In the rows, 128 means zero.
Named turns come first, each shown by rows before and after it. Which turns, in which order, take the first row of each pair that follows to the second? Write the first one first, as in the answered first pair.
K_185:
[148  95 142 136 127 141 127 133 125 140 111 155 148 129 115 118 127 113
 113 117 146 123 124 119 136 122 119 124 130 116 129 124 143 134 110] -> [157  97 135 125 126 138 132 140 117 130 112 148 133 125 116 133 123 115
 104 124 136 127 130 116 134 122 115 127 128 125 152 119 149 127 108]
[126 116 141 119 124 132 127 130 126 125 118 124 129 119 134 136 124 116
 127 126 131 131 120 127 132 133 131 122 129 128 125 135 120 129 129] -> [133 136 123 117 138 121 126 129 131 118 125 120 115 136 128 131 121 122
 117 130 122 123 126 123 129 126 125 125 125 132 137 124 131 128 125]
[116 117 150 136 126 131 125 124 132 142 118 136 155 129 133 113 131 121
 143 121 138 128 125 136 128 129 140 117 135 123  96 138 121 129 129] -> [132 123 137 112 121 122 138 138 112 121 118 115 117 114 135 149 118 122
 120 131 115 141 139 130 127 131 133 119 132 146 151 132 131 109 123]
[144 109 152 130 143 114 114 143 111 115 127 113 130 138 142 127 140 111
 139 115 138 128 112 140 116 135  86  97 111 148 134 149 121 125 131] -> [149 124 135 129 156 110 114 140 118 112 131 111 119 152 137 119 139 118
 130 118 132 121 114 136 115 127  82  99 106 149 143 139 128 127 129]
K_488:
[135 133 124 119 134 120 124 126 124 125 128 131 126 134 130 143 122 128
 121 122 124 134 123 126 129 121 111 121 127 136 139 128 129 114 136] -> [134 127 131 120 130 121 125 129 120 127 126 130 129 128 130 143 123 125
 121 118 125 135 123 127 128 122 110 120 128 137 136 130 126 114 136]
[ 86 140 109 159 131 113 113 124 135 120 165 119 110 116 153 123 105 156
 152 116 115 114 120 134 131 125 125 141 107 133 103 134 140 124 138] -> [ 83 137 121 157 132 113 107 127 133 121 159 123 114 126 154 124 104 150
 152 107 118 116 117 133 134 125 122 136 104 136  91 138 137 122 140]
[132 133 117 125 138 116 132 119 117 125 142 123 104 109 129 143 125 132
 120 137 129 137 142 130 122 130 129 139 132 133 148 119 128 131 119] -> [131 144 120 126 150 111 121 125 122 123 135 128 103 146 120 127 124 129
 112 125 132 128 138 124 128 120 119 131 125 136 134 116 129 130 122]
[125 130 109 126 130 126 137 127 144 133 137 122 127 103 123 108 125 136
 133 138 123 137 134 137 116 137 148 135 128 110 135 117 138 130 131] -> [123 138 113 124 145 121 126 133 149 131 131 129 129 143 114  94 125 131
 126 129 125 126 134 132 123 128 137 125 125 114 118 118 140 128 132]
K_417:
[124 143 106 134 134 123 145 123 120 113 126 132 108 136 114 124 115 135
 106 139 123 124 133 115 121 129 143 126 124 119 144 113 121 139 122] -> [118 140 108 144 131 128 142 115 129 122 128 140 122 131 112 112 121 138
 120 143 130 120 130 118 119 132 149 130 126 106 129 115 115 147 125]
[114 104 160 127  99 142 142 133 118 156 115 135 147 114 146 145 126 116
 135 106 144 143 123 148 133 147 123 110 141 119 120 152 104 126 142] -> [120 107 161 114 105 138 141 143 110 148 111 128 136 133 144 155 118 110
 119 102 136 144 127 142 136 144 113 104 136 133 130 151 108 114 137]
[122 123 125 122 126 140 131 137 138 135 119 138 145 107 136 130 134 127
 137 112 117 119 117 128 133 140 121 124 144 122 132 139 109 143 132] -> [122 126 133 115 132 137 127 142 133 133 113 138 143 125 133 129 133 121
 134 104 115 117 115 124 136 136 111 120 141 129 128 142 110 139 132]
[129 128 122  94 135 101 142 145 118 109 126 121 102 163 114 134 127 118
  90 144 113 126 151  98 150 113 111 119  87 143 162 111 141 122 112] -> [127 124  95 126 118 114 161 117 136 126 147 126 116  88 128 132 141 140
 114 174 114 127 150 110 130 128 143 149 101 114 174 105 140 149 111]
K_325:
[138 121 126 131 134 125 133 127 114 136 131 151 117 142 121 128 126 137
 121 118 122 142 125 125 137 129 118 119 139 127 148 128 130 120 132] -> [137 125 119 136 136 124 133 126 121 137 132 154 119 143 117 122 128 140
 123 120 120 139 127 124 135 128 120 121 140 123 148 127 131 126 134]
[113 111 139 127 113 113 133 132 120 132 122 127 131 125 136 136 128 133
 144 120 115 138 110 133 123 133 126 115 125 119 145 135 100 113 132] -> [115 126 113 139 121 109 137 121 134 134 135 130 126 121 132 126 133 145
 146 134 111 125 116 132 114 131 134 128 128 110 155 124 111 122 129]
[102 142 120 123 133 103 114 117 152 109 128 142 152 184 126  81 148 125
 121 128 112 112 128 114 132 121 139 122 124 127  86 135 133 139 131] -> [114 112 152  84 105 109 128 136 103  88 113 117 129 143 153 151 130 110
 108 123  99 151 136 117 137 140 129 114 130 157 134 144 126 107 127]
Now pairs of rows:
(2 to 3 turns a pair)
[135 141  83 136 127 119 141 119 138 133 143 122 119  95 126 122 125 144
 129 144 109 108 131 119 129 135 135 151 141 117 142 114 157 153 115] -> [137 154  93 122 149 107 127 132 137 125 132 123 109 149 114 117 119 131
 112 127 107 102 133 110 138 121 114 136 129 134 136 118 162 138 113]
K_488, K_417
[157 121 108 118 181 129 120 135 135 118 125 143 100 172 127 125 128 136
 111 117 135 122 117 123 136 123 113 136  97 150 109 144 139 107 122] -> [147 106 129 128 173 142 114 128 138 132 123 151 123 166 131 117 134 132
 130 109 151 124 108 129 140 128 117 134 100 140  80 153 128 114 127]
K_325, K_185
[129  98 131 123 109 127 148 131 122 140 135 108 161  67 140 146 132 125
 158 126 134 126 126 142 139 132 125 133 156 110 123 137 110 141 118] -> [135 105 151  93 127 111 133 156 105 123 113  98 143 130 131 152 117 106
 133 100 127 128 129 131 158 117  93 107 142 141 123 140 112 112 116]
K_417, K_417
[129 136 135  93 112 138 149 130 105 108 105 116 110  95 157 144 142 127
 126 138 129 148 138 133 143 122 125 113 129 133 160 135 134 110 115] -> [128 172 106 105 148 123 136 123 136 114 116 131 110 158 132 100 147 136
 118 137 127 118 140 123 144 100 118 109 121 124 139 123 150 123 113]
K_325, K_417, K_417
[117 124 162 140 112 144 111 100 128 125 123 151 155 127 126 139 107 125
 125 140 124 142 134 129 120 152 149 148 153 130 120 135 127 127 102] -> [126 150 141 127 133 126 109 109 130 109 126 144 133 162 112 138 102 128
  98 140 109 134 145 116 121 139 136 143 144 146 139 122 143 116  97]
K_185, K_488
[125 125 157 114 124 105 101 141 152 107 106 130 146 214  99 117 140 139
 108  75 135 125 127 116 157 123 117 111 109 144 120 148 139 103 149] -> [138 107 117 125  80 123 149 119 143 108 133 110 131  69 128 169 144 165
 124 129 116 150 136 133 123 157 158 154 130 126 198 135 142 117 141]
K_488, K_488
[121 101 164 127 105 128 128 113 132 144 114 132 153 116 139 134 138 117
 157 111 144 123 125 139 123 131 129 113 133 127  97 142 112 133 138] -> [142 132 103 129 115 117 153 105 141 130 139 117 118  88 135 146 135 139
 135 146 115 115 144 134 103 131 140 134 134 127 156 117 135 135 126]
K_185, K_488, K_417
[138 114 124 128 153 125 141 131 113 111 134 136 120 154 137 154 131 125
 130  96 124 134 116 116 136 114 110 116  70 152 125 156 117 114 141] -> [142 114 114 127 143 128 154 126 109 109 140 128 112 120 143 171 131 131
 131 110 118 142 121 118 129 122 117 127  77 151 150 154 119 114 140]
K_185, K_185, K_417
[119 106 160 104 125 142 110 125  99 118  99  99 139 147 111 138 118 104
 121 126 131 143 122 112 146 137 128 130 122 156 117 161 111 114 151] -> [107 109 139 140 124 152 112  99 127 138 116 116 160 120 111 105 136 119
 146 142 142 127 113 124 131 143 151 151 132 123  92 158 110 145 152]
K_488, K_185, K_185
[111 143 150 130 133 139 114 129 110 122 116 145 118 134 144 141 142 133
 146 105 125 125 104 130 136 124 152  97 108 108  98 123 116 123 117] -> [121 151 118 131 129 136 129 123 111 117 132 133 102 100 149 155 141 146
 140 129 109 127 114 127 125 129 164 113 115 105 132 111 125 128 112]
K_488, K_325, K_185
[131 150 113 137 153 120 109 133 139 119 134 126 118 171 110 111 133 128
 112 131 125 116 131 113 127 100 118 120 126 133 117 111 138 126 126] -> [134 153  97 145 149 122 115 124 145 124 143 123 116 152 114 112 138 138
 119 144 122 112 134 115 120 102 129 130 131 124 129 107 139 135 124]
K_185, K_185, K_325
[127 116 162 130  88 129 131 130 110 147 126 118 140  71 121 148 136 116
 134 125 128 142 126 130 144 139 116 138 114 130 114 146 115 115 124] -> [128 157 135 134 130 108 115 134 136 144 129 131 133 154  90 101 141 118
 114 117 123 109 129 116 148 109  97 130 100 131  91 133 136 121 121]
K_185, K_325
[ 94 125 150 148 152 123 107 126 120 151 124 123 145 122 129 141 130 105
 132 120 159 131 115 138 133 132 123 121 135 148  95 139 111 153 123] -> [106 145 132 131 168 109 107 138 119 134 122 113 119 155 119 143 122 109
 105 122 146 128 125 129 135 119 106 117 127 165 114 129 125 142 121]
K_417, K_185
[119 116 156 119 123 136 118 130 122 133 110 124 141 137 134 131 126 119
 132 113 135 135 121 136 137 138 129 112 133 130 107 138 124 127 134] -> [127 145 106 135 141 127 126 115 146 131 131 128 128 141 121 106 135 137
 129 135 122 114 130 133 126 128 138 128 131 118 120 119 143 141 126]
K_417, K_488, K_325
[139 124 101 144 136 128 131 123 153 120 129 128 129 112 131 117 131 127
 125 145 124 118 125 118  96 134 125 122 125 116 141 122 141 140 131] -> [128 110 137 137 134 132 113 133 144 126 110 135 144 139 131 113 131 112
 131 119 137 120 115 118 111 133 115 105 121 120 109 137 129 132 136]
K_185, K_417
[ 98  99 119 130 117 116 119 103 126 143 136 128 137  75 144 124 142 135
 138 118 150 135 105 135 111 133 149 122 151  92 137 109 117 157 114] -> [115 140  95 106 154  87 112 125 124 119 129 120  96 148 124 119 132 132
  95 110 127 123 121 117 119 109 120 108 132 123 161  91 140 137 107]
K_325, K_185, K_488
[126 142 119 122 126 130 141 138 114 124 136 117 113 150 140 139 120 144
 110 119 114 126 130 141 129 146 145 121 147 144 176 111 141 112 128] -> [124 153 118 128 142 127 132 137 127 126 134 127 119 180 129 119 125 143
 110 114 117 113 125 136 134 137 138 117 140 141 158 109 144 117 130]
K_488, K_325
[160 138 104 145 135 137 145 124 147 129 161 125 132 133 127 129 131 142
 107 130 120 113 145 106 131 141 120 140 137 114 134 120 135 123 125] -> [154 137 120 141 139 136 133 130 148 131 153 130 140 161 121 118 132 133
 108 116 128 109 139 103 140 136 114 127 133 116 111 123 131 118 130]
K_417, K_417
[119  94 153 126 116 126 134 113 128 153 117 131 151 100 140 139 132 114
 138 118 145 154 121 121 126 139 153 140 137 115 115 155 113 127 143] -> [123 141 112 132 160 106 123 113 158 148 127 138 136 170 111  97 137 122
 116 118 137 122 127 108 124 113 141 137 126 115 107 136 135 133 139]
K_185, K_325
[136 118 123 125 118 131 123 128 116 116 133 123 110 106 134 143 127 129
 124 131 120 134 140 131 122 130 121 121 127 133 140 123 136 122 124] -> [126 121 137 128 129 131 108 132 123 124 125 136 124 144 126 122 130 123
 127 114 130 124 133 129 133 120 113 111 122 132 104 124 132 124 128]
K_488, K_488, K_185
[121 125 142 126 132 127 112 122 136 137 116 149 141 149 123 117 133 120
 130 119 129 129 124 131 137 128 122 123 121 123 106 130 113 132 123] -> [131 116 136 116 112 130 130 124 119 128 122 133 128 103 136 150 127 123
 126 133 116 146 131 131 131 140 130 133 129 128 146 128 115 127 117]
K_185, K_417
[140 143 111 130 136 132 126 121 140 127 142 126 114 132 125 122 125 140
 125 134 129 124 134 132 126 122 129 132 121 133 137 122 133 140 122] -> [139 125 127 122 119 138 131 124 123 125 135 124 117 107 134 145 120 132
 130 130 129 139 131 136 129 131 129 131 125 137 148 130 124 132 121]
K_185, K_185
[130 110 152 125 102 145 127 120 123 127 105 123 135 139 132 127 133 149
 141 110 144 117 134 136 141 132 111 120 120 148  90 143  95 138 132] -> [149 133 108 118 113 131 147 122 122 109 117 105  97 132 129 145 124 159
 115 134 117 115 153 130 131 129 107 131 115 160 145 121 117 133 122]
K_417, K_488, K_488
[127 133 120 133 127 140 140 119 126 122 138 136 132  97 127 124 129 132
 137 137 139 128 125 133 123 137 141 151 134 113 124 124 127 148 124] -> [131 125 134 125 117 141 142 127 114 118 131 132 129  91 133 140 125 127
 137 132 136 136 124 134 126 139 136 145 136 121 131 131 123 140 125]
K_325, K_325
[110 132 124 109 129 119 137 125 148 136 150  95  88 103 133 138 116 128
 115 136 110 127 125 126 118 116 130 143 136 138 147 122 139 140 128] -> [ 97 117 163 109 133 123 115 132 149 145 133 107 113 144 129 121 117 111
 123 108 132 123 113 127 134 109 119 129 132 138 100 138 124 135 136]
K_488, K_325, K_185
[131 114 131 140 105 138 143 121 120 138 132 122 135 103 147 132 133 144
 138 127 126 135 121 131 136 146 142 129 138 118 127 128 124 136 125] -> [143 126 129 120 119 125 141 134 106 121 126 108 112 133 140 145 123 136
 118 120 115 137 129 122 143 139 125 118 126 142 147 125 130 120 121]
K_417, K_185
[122 102 151 119 114 131 120 134 106 119 115 126 131 118 136 161 122 107
 128 111 124 141 135 135 146 136 126 113 129 145 131 131 113 128 132] -> [126 139 117 125 148 114 114 133 127 117 124 130 118 169 112 129 124 115
 110 115 115 114 142 124 144 117 116 112 119 146 126 117 130 134 129]
K_185, K_325
[122 105 170 129 128 136 121 147 111 142 122 128 141 125 123 136 120 124
 144 108 143 125 120 143 143 148 115 112 108 126 111 149 118 116 137] -> [138 125 147 114 140 120 133 157 107 121 126 111 109 136 118 152 110 128
 118 118 121 125 135 133 142 140 105 114 102 145 149 136 134 101 129]
K_185, K_488
[138 116 137 150 128 139 115 114 158 133 130 123 153 151 126 104 118 147
 140 125 147 152 114 123 126 107 146 111 126 104  77 114 116 141 148] -> [148  96 166 119 108 140 123 133 121 115 114 105 131 133 140 154 102 135
 123 119 139 179 118 120 131 117 135  97 124 130 111 121 113 115 146]
K_417, K_488
[134 148 142  88 152  96 128 146 150 131 125 133 118 155 111 145 116 119
 117 121 115 137 146 107 143 122 126 130 121 125 132 121 118 117 130] -> [128 150 141 107 157  99 122 139 164 140 130 143 133 163 107 124 124 124
 129 120 127 129 140 110 140 120 132 133 122 111 108 122 115 129 133]
K_417, K_185, K_417
